Each row has a name. Each piece below is followed by the name of the row it came from, unless a question asks for something else. Each question is about the rows just above it. Some pieces are copies with a little noise.

[ 17 -17   7 -24 -52 -26 -11 -30   8]  (106)
[ -4   7  -4  14  24  -4   7   5 -19]  (35)
[ 5 12 -5 14 -4  2 -5 16  7]  (116)
Does one of the named rows hold [  7 -25 -52 -26 -11] side by side, in this order?
no
Move every entry of [-4  7 -4] by -1 step of 1.
[-5  6 -5]
Is [  5 -19] printed in one of the named rows, side by side and in this order?
yes
asked: [ 17 -17   6 -24 -52 -26  -9 -30   8]
(106)
Shift each entry of [-5] by +1 times 1:
[-4]

[ 12  22 -10  -8  12 -15  -8  20   2 -22  30  -9  13  20  11 -10  -8   9
 -25 -21  13   7 -15   8 -15   2  -5 -18  -7  28  26  -1] -> (106)
[ -4  16 -14   0 -14  22   0  -4  -8  17 -10 -12  12   2   6 -12 -46  -6
   2 -27  14  19  -6 -22  -1 -15   9  -2 -14   4   4   5] -> (35)
[ 16  25 -13  -7  19 -33 -15  16   6 -23  35 -23  21  18   6  -9  12   9
 -26 -33   4  12 -14  11 -22   1 -15 -16 -10  33  14  -5] -> (154)
[ 14  30  -6   6  18 -38 -37   3   5 -12  -2  -8  28 -10 -24 -22  15  -5
 -24 -20 -23  43  31   1   3  -5  -6  11   3 -33   3  -2] -> (116)
[ 15   5   2   0  14  -3  23  19 -29  -8  -9  -3  32   3  22 -14   3 -15
   1  21  -4   6  -9 -25  -7  16   5  -6  -7  15  28   5] -> (112)
[  0  15  -2  -6  -1  19  -3  21  -6 -17   4  27  -1  13   8 -18 -49   3
 -20  10  20  11   3   0  11   3  18 -11   4 -11  46   8] -> (162)
[ 16  24 -14  -9  17 -29 -10  18   6 -24  41 -27  19  24  12  -7   9  11
 -25 -36  10   6 -23  11 -27   1 -16 -21 -13  45  15  -5] -> (203)
[ 15   6   2   0  14  -3  22  19 -29  -8  -9  -3  32   3  23 -15   4 -16
   1  21  -4   6  -9 -25  -7  16   4  -6  -7  15  28   5] -> (138)
[  3  18  -3  -3   3   6 -10  17  -4 -16   2  20   6   8   1 -18 -36   1
 -21   3  11  17   8   0   9   1  13  -6   3 -16  37   6] -> (216)
[  6  21 -17  -4   0  -5  -5   1  -1   4  15 -30  19  11   8  -8 -15   2
  -7 -42  10  14 -17  -9 -18 -12  -7  -9 -17  30   0  -1] -> (111)
[ 17  25 -14  -8  19 -33 -14  17   7 -25  40 -26  20  21   9  -8  13  11
 -27 -35   7   9 -19  12 -25   1 -16 -19 -11  40  15  -5] -> (30)
Among the named rows, does one hold [-3 18] next to each other, in this order?
no
asked: [ -3  15 -16  -2 -16  22  -2  -4  -7  16  -9 -12  12   4   6 -12 -47  -6
   0 -27  14  21  -6 -22   0 -15   8  -2 -15   4   2   5]
(35)
asked: [ -2  12   0  -8  -3  21  -4  21  -7 -17   5  28  -1  15   9 -19 -48   3
 -20   9  19  10   4  -1  12   4  19 -12   6  -9  46   7]
(162)
Shift each entry of [  6 -23] by -1 times 1:
[  5 -24]
asked: [ 17  26 -13  -7  19 -34 -15  17   6 -22  34 -24  22  19   7  -9  12   8
 -26 -34   5  11 -14  11 -22   1 -14 -16  -8  32  14  -6]
(154)
Move every entry of [ -7  19 -33 -15] by -1 step of 1.
[ -8  18 -34 -16]

[  6 -11  -2   6  10  -2 -21   4  -5   2   8  -1   4  -3   0   2   4] -> (111)
[  6  -6   6 -10  15   0 -15  -1  -6   9   1  -5  -4  -4  -2   0  22] -> (35)
[ -1  19  10  13  -9  -1  -3   5  11  -9  -3   5  11  13  -1   1 -29] -> (162)
[ -3  27  -7  17   1  -5  25  -4  -3   0 -42  36   0   7  -2  -5 -23] -> (127)
[ -1   5  12  14   4   5 -11  -5  -1   0  -1   2  -4   0   3   2 -15] -> (112)
[ -3  -4  -7  17   1  -5  25  -4  -3   0  -7  36   0  -4   2  -5 -23] -> (106)
[  6  -6   6 -10  15   0 -15  -1  -6   9   1  -5  -4  -4  -2   0  22] is in which row?
(35)
[ 0 -4  2 -5] with +1 step of 1 on every entry:
[ 1 -3  3 -4]
Does one of the named rows hold [ -1 -15  -1] side by side, in this order?
no

